One vector is turned by the same rotation once a tick. Each row is the vector after some number of ticks, and that number follows the row.
The counts run from 0 to 501.
75	149	105	106	111	108	112	114	104	96	139	77	108	78	122	83	104	121	108	121	92	98	100	103	104	93	101	120	106	83	87	117	88	96	99	82	110	102	63	132	127	86	89	71	104	108	55	114	89	86	82	102	113	120	90	103	79	80	106	109	113	76	119	102	85	105	89	85	141	96	129	62	110	95 -> 237
89	112	116	78	94	88	123	83	101	96	136	66	71	83	124	73	99	139	91	101	70	110	93	98	121	114	97	94	119	69	98	106	99	130	69	78	138	95	86	124	90	94	77	97	118	80	101	103	85	88	84	92	94	120	97	113	82	132	90	68	99	92	91	107	114	90	73	105	69	95	104	100	112	75 -> 8
112	107	130	90	125	87	99	119	124	102	117	71	86	80	110	74	68	93	92	103	64	105	120	88	114	115	112	85	77	76	90	114	89	122	108	79	149	95	69	109	107	98	102	81	143	115	74	117	99	96	76	111	87	113	103	105	111	117	109	74	95	93	102	116	108	96	82	96	61	73	94	118	84	55 -> 194
76	105	104	89	123	84	102	122	100	111	111	62	76	91	109	82	70	105	82	78	98	114	107	114	135	101	126	116	74	77	78	90	85	101	107	102	139	87	85	104	109	124	97	66	129	107	52	132	89	73	80	110	85	135	89	119	100	99	118	61	98	90	87	112	106	101	97	99	74	96	113	106	109	71 -> 373
67	101	95	75	107	111	92	115	101	107	136	57	82	117	112	83	94	128	82	92	112	115	95	97	99	48	128	104	117	62	108	106	91	63	84	77	142	91	61	78	107	117	104	110	86	96	74	115	91	95	104	91	105	76	93	110	77	114	127	78	98	94	129	113	128	98	104	85	83	88	94	97	79	120 -> 38
80	116	109	106	107	95	122	85	103	77	138	98	70	85	118	77	122	119	96	118	79	116	95	115	116	102	98	89	92	71	62	111	104	142	76	76	147	106	77	126	118	91	75	96	90	102	91	122	109	88	93	102	106	100	79	128	79	114	109	71	122	83	90	109	83	102	89	93	88	96	102	140	101	82 -> 337
78	103	123	97	106	93	102	94	119	80	154	81	70	99	120	69	77	145	105	128	82	118	81	94	112	124	107	113	124	66	83	98	88	92	78	61	126	119	97	117	111	103	78	98	98	97	105	108	91	92	88	91	114	86	92	138	88	114	94	80	99	64	95	140	107	110	57	85	104	77	94	88	117	99 -> 330
89	91	81	93	100	115	112	111	110	89	163	82	70	101	109	79	91	120	114	107	99	109	86	94	111	99	102	113	122	80	66	108	85	90	67	88	123	135	89	95	110	114	80	92	123	112	73	135	86	105	84	109	118	91	80	135	79	89	130	84	98	76	120	127	100	91	82	67	110	84	93	102	83	109 -> 153
83	113	116	87	126	93	113	119	129	102	125	95	71	80	133	70	65	98	108	95	87	115	99	80	107	98	111	134	112	77	76	114	67	93	106	64	155	97	81	103	96	95	112	95	110	109	76	104	89	91	80	91	98	119	97	127	128	106	117	86	97	76	110	107	115	90	119	88	81	66	100	86	92	73 -> 191
77	83	85	97	96	124	96	134	111	117	135	49	93	98	99	77	78	116	88	102	90	93	93	90	110	74	111	111	104	71	97	106	77	67	121	96	146	73	82	82	111	134	95	98	116	114	69	110	99	92	91	116	108	94	95	111	90	138	122	56	81	89	111	145	101	101	95	84	84	92	94	93	76	91 -> 42
83	114	93	86	106	91	94	111	105	81	133	58	113	81	127	96	78	121	85	110	105	100	85	96	111	84	113	114	118	63	114	94	78	90	97	98	106	106	61	111	108	90	79	77	114	100	65	138	66	101	94	99	102	123	87	84	92	82	82	84	99	103	115	107	117	103	65	87	129	69	123	57	108	98 -> 312
79	128	117	69	113	96	106	100	111	125	124	73	75	86	125	83	90	137	104	95	76	112	105	58	109	94	97	123	136	43	102	123	94	88	96	95	125	102	83	104	81	119	97	98	113	95	75	95	95	96	95	90	93	127	106	115	91	137	86	81	99	88	105	127	100	92	106	111	115	76	131	67	117	94 -> 181
66	103	88	108	121	102	98	103	96	108	132	71	80	89	100	76	90	96	81	101	115	100	98	128	113	92	105	103	69	72	70	94	97	103	127	104	136	85	81	118	120	120	75	62	99	102	55	132	82	75	100	124	98	129	102	93	79	90	112	56	104	102	90	113	94	101	107	111	104	90	114	101	98	78 -> 53
92	94	118	94	133	69	106	103	109	86	97	67	89	95	123	104	74	107	56	95	98	100	101	97	124	79	125	96	88	69	94	96	87	107	114	92	137	109	62	108	118	110	96	71	104	107	45	152	101	109	120	100	77	112	81	97	91	90	93	58	103	114	114	125	98	111	86	104	84	62	104	136	100	95 -> 204
88	131	104	111	106	107	96	127	100	82	148	62	119	81	120	82	103	126	97	140	82	102	88	103	95	97	99	98	109	60	106	110	93	100	106	75	119	94	52	132	133	93	81	72	87	109	62	100	83	94	93	91	106	118	92	90	61	94	101	103	96	84	114	111	89	103	73	92	133	102	125	77	108	97 -> 236
80	101	89	75	115	85	117	117	109	91	134	67	65	77	124	88	120	100	72	95	106	103	83	102	112	81	110	110	109	75	89	91	71	107	92	95	135	84	58	104	109	94	94	82	119	86	67	126	49	90	105	102	106	134	88	84	94	75	114	70	86	113	111	87	129	95	101	85	91	68	103	84	93	93 -> 378
69	105	107	78	124	102	114	102	122	141	116	76	70	103	107	94	99	140	77	72	88	107	116	73	121	76	126	126	109	59	102	121	89	82	107	101	116	93	97	83	101	145	102	102	118	105	58	123	100	84	92	109	105	104	99	124	93	111	104	78	102	97	109	127	85	103	122	105	107	96	113	94	111	99 -> 107
58	111	87	98	105	111	80	131	90	88	150	66	81	96	114	57	114	109	104	116	106	112	73	107	100	95	111	112	138	74	77	93	74	92	90	85	128	97	69	106	105	111	97	98	82	97	66	111	80	105	109	104	110	101	75	109	57	87	135	95	98	71	117	123	118	100	102	79	114	85	109	88	87	103 -> 227
80	101	106	109	115	114	82	119	106	123	141	48	85	101	85	67	77	126	97	94	75	103	112	123	113	93	123	85	64	80	87	101	97	83	104	70	137	69	89	103	123	122	90	87	128	108	74	119	99	67	74	115	113	95	108	110	88	123	128	78	105	77	106	123	105	112	86	93	78	105	94	97	98	92 -> 44
77	104	127	73	108	94	104	89	99	116	155	79	91	86	115	82	94	139	108	107	96	89	102	66	101	92	95	114	136	55	113	116	96	76	86	87	108	131	69	104	107	115	68	93	99	105	85	116	74	102	94	102	98	120	117	106	83	112	69	74	102	83	97	129	93	105	90	108	138	62	116	51	113	104 -> 501
84	125	98	125	105	115	101	107	101	80	152	73	101	74	100	69	101	111	95	128	80	89	97	135	115	110	109	94	76	73	91	113	106	111	115	78	127	81	79	152	130	108	57	77	105	98	63	104	106	80	84	109	118	102	107	111	71	105	125	74	108	80	118	102	101	105	83	92	93	118	112	97	95	89 -> 233
79	118	131	89	126	82	84	118	107	107	132	62	70	88	111	73	90	113	97	115	68	99	111	110	116	94	115	82	79	95	92	101	97	96	85	63	140	58	55	121	101	90	99	74	126	93	76	121	81	75	78	105	99	107	111	91	93	119	115	76	108	74	98	85	122	108	89	98	85	93	104	92	109	74 -> 121
63	117	71	102	94	110	101	110	105	92	132	72	108	83	106	81	97	105	87	103	105	96	89	99	114	72	108	123	90	77	76	114	80	112	109	97	127	89	92	108	125	110	68	71	101	117	45	145	96	86	78	138	121	122	81	106	76	103	115	72	110	87	94	119	83	123	96	96	112	113	117	92	99	83 -> 485
78	128	114	92	129	100	131	98	115	112	127	83	88	84	116	111	98	142	88	108	68	85	112	64	109	57	101	114	117	50	121	146	117	98	102	97	119	105	69	96	97	112	83	96	125	104	49	110	98	101	120	90	95	121	90	112	94	108	89	110	95	103	111	123	75	90	102	103	127	90	121	101	96	113 -> 351
74	122	98	98	123	106	91	110	120	78	133	89	102	86	111	80	92	115	75	129	94	109	92	128	100	93	109	89	74	55	80	99	94	104	108	84	140	99	85	142	142	120	68	78	70	90	60	137	94	67	82	113	108	103	99	89	82	97	100	73	127	95	101	120	89	110	99	112	116	97	118	86	109	83 -> 488
77	131	96	109	109	112	91	127	116	91	150	84	92	107	124	75	94	127	120	128	85	107	89	96	106	93	104	113	118	88	76	127	82	98	86	71	122	111	85	103	112	81	88	88	114	114	76	130	98	113	82	92	121	98	81	128	87	118	118	101	112	60	109	134	85	111	70	63	122	92	106	83	97	99 -> 407
99	108	75	98	105	137	107	128	118	101	145	69	99	99	112	73	101	121	96	99	87	97	93	108	117	96	125	105	88	82	76	110	73	91	114	81	138	84	100	110	117	121	92	104	102	113	70	115	114	93	68	107	118	82	84	114	86	127	142	62	96	83	117	123	97	109	97	83	66	100	98	101	74	92 -> 476
91	104	104	103	103	92	108	83	109	84	152	73	99	67	113	85	83	121	83	115	94	78	116	120	121	127	100	98	74	74	99	102	106	102	116	84	107	107	64	148	123	125	62	71	98	103	91	109	94	84	77	92	104	118	123	94	88	100	88	57	117	94	113	106	99	120	77	125	102	68	102	84	96	103 -> 63
91	110	120	92	122	78	100	100	100	87	111	82	74	85	130	75	98	95	71	95	79	116	94	87	122	102	98	102	113	79	77	117	80	142	93	94	149	108	76	114	92	107	100	77	102	116	65	131	112	114	103	115	79	119	76	122	83	105	104	63	100	98	96	123	104	108	99	99	75	81	110	139	97	61 -> 15
80	127	106	78	117	113	130	113	132	107	119	74	77	97	118	103	120	162	75	97	76	118	114	59	104	62	114	109	104	54	118	110	85	79	101	87	129	80	81	98	120	119	95	105	103	87	69	106	86	79	89	76	107	93	93	101	86	134	94	107	110	91	117	125	95	104	102	115	103	85	109	78	104	105 -> 105
80	123	105	110	126	111	62	131	104	104	123	66	76	108	116	68	72	95	98	113	99	118	106	128	121	99	113	97	72	83	74	102	90	95	110	79	135	81	77	130	119	105	110	74	84	109	56	116	101	81	83	93	95	97	97	109	69	119	140	71	106	80	110	113	105	103	102	98	79	98	120	101	106	85 -> 299
89	106	106	98	113	101	101	113	108	96	147	59	66	114	126	95	122	153	84	122	86	104	101	95	115	88	109	81	100	89	106	92	83	70	76	69	108	88	66	91	123	106	104	98	105	94	83	119	78	93	90	75	115	74	91	92	68	127	104	88	106	81	117	133	100	120	57	93	98	75	89	89	99	133 -> 217
98	123	124	84	121	82	119	97	108	82	111	91	79	77	133	70	116	107	73	100	74	114	105	93	123	98	97	88	94	72	76	112	86	143	82	86	151	90	70	123	110	97	95	90	94	104	68	122	116	111	104	104	84	109	78	109	78	107	116	62	111	102	102	101	111	93	101	96	57	82	100	139	96	70 -> 16
67	123	95	84	107	100	121	87	105	80	123	95	95	69	110	74	107	125	68	113	98	118	88	99	101	80	105	108	117	36	97	104	107	103	86	94	136	110	64	134	118	130	67	96	66	84	69	104	103	85	122	108	109	111	99	116	78	81	96	88	108	97	127	110	116	93	118	107	118	92	129	94	97	105 -> 169
86	96	99	101	107	124	125	116	99	94	158	66	80	111	127	77	108	141	108	109	98	128	72	109	106	108	105	87	124	66	76	88	90	86	87	70	128	123	73	93	132	98	97	107	83	110	97	111	90	112	100	75	98	89	81	120	61	101	128	83	87	79	117	125	90	84	75	72	80	80	97	106	92	114 -> 151
66	115	98	70	113	97	84	118	126	106	134	81	53	94	119	67	100	106	98	102	97	125	103	84	99	81	112	128	109	82	86	106	76	75	82	70	147	74	77	98	101	121	108	102	94	90	78	106	88	77	86	96	116	99	106	120	94	118	127	88	111	74	111	106	134	104	122	104	88	82	99	62	99	88 -> 114
95	112	108	62	134	107	115	115	130	103	130	87	66	85	139	81	80	104	109	107	77	125	104	77	97	97	102	107	110	68	86	119	84	97	110	71	157	95	75	109	100	81	113	102	115	90	88	102	73	100	79	75	91	113	95	105	114	124	120	94	89	85	108	105	124	79	103	93	70	65	103	86	91	72 -> 190
87	116	98	90	103	101	119	63	115	113	147	77	79	88	141	87	101	113	116	85	111	96	108	92	127	115	101	107	91	84	65	119	97	99	94	96	96	126	82	125	108	109	76	85	93	109	82	126	121	104	64	81	103	101	103	109	82	111	99	34	126	97	112	100	78	114	86	115	82	65	108	102	93	109 -> 71
69	110	79	107	111	115	100	140	104	100	132	67	89	79	119	81	105	100	94	112	102	106	95	101	113	84	90	113	81	86	78	102	74	96	131	95	136	77	86	108	138	99	85	80	102	108	53	119	73	83	69	108	101	117	84	86	80	117	111	78	96	97	95	119	73	105	97	110	105	82	116	92	82	74 -> 51
77	106	128	99	108	90	90	118	85	109	122	52	90	90	106	66	98	106	91	105	60	95	106	94	114	100	102	80	85	88	97	101	92	98	100	75	149	57	56	114	110	106	90	71	125	110	76	106	90	90	88	114	94	116	109	95	81	130	117	62	94	88	90	96	119	100	87	101	64	92	108	108	107	64 -> 120
79	111	91	108	97	89	95	113	108	97	150	70	67	115	125	98	119	143	92	107	97	110	103	87	126	76	114	120	101	99	93	100	68	70	81	70	110	92	80	90	118	102	101	93	107	98	63	125	97	94	88	75	127	77	87	119	78	115	116	89	119	69	122	130	103	136	71	82	107	79	94	85	105	127 -> 218
86	102	116	85	122	98	93	84	120	94	154	68	62	113	124	77	121	135	106	102	115	109	93	112	117	106	123	101	117	81	79	107	83	76	79	65	99	122	71	112	105	108	97	103	86	92	79	143	99	111	110	80	101	100	107	121	80	71	125	56	109	80	121	110	118	112	94	87	110	68	98	102	109	135 -> 396
104	114	106	89	114	78	121	92	116	77	143	66	82	87	131	97	132	138	79	109	91	90	107	91	119	91	124	96	96	97	104	102	72	90	98	81	101	99	53	121	124	86	82	88	120	98	74	124	72	97	92	81	111	111	107	88	88	81	97	75	103	89	115	98	119	125	61	94	101	62	100	83	122	120 -> 387
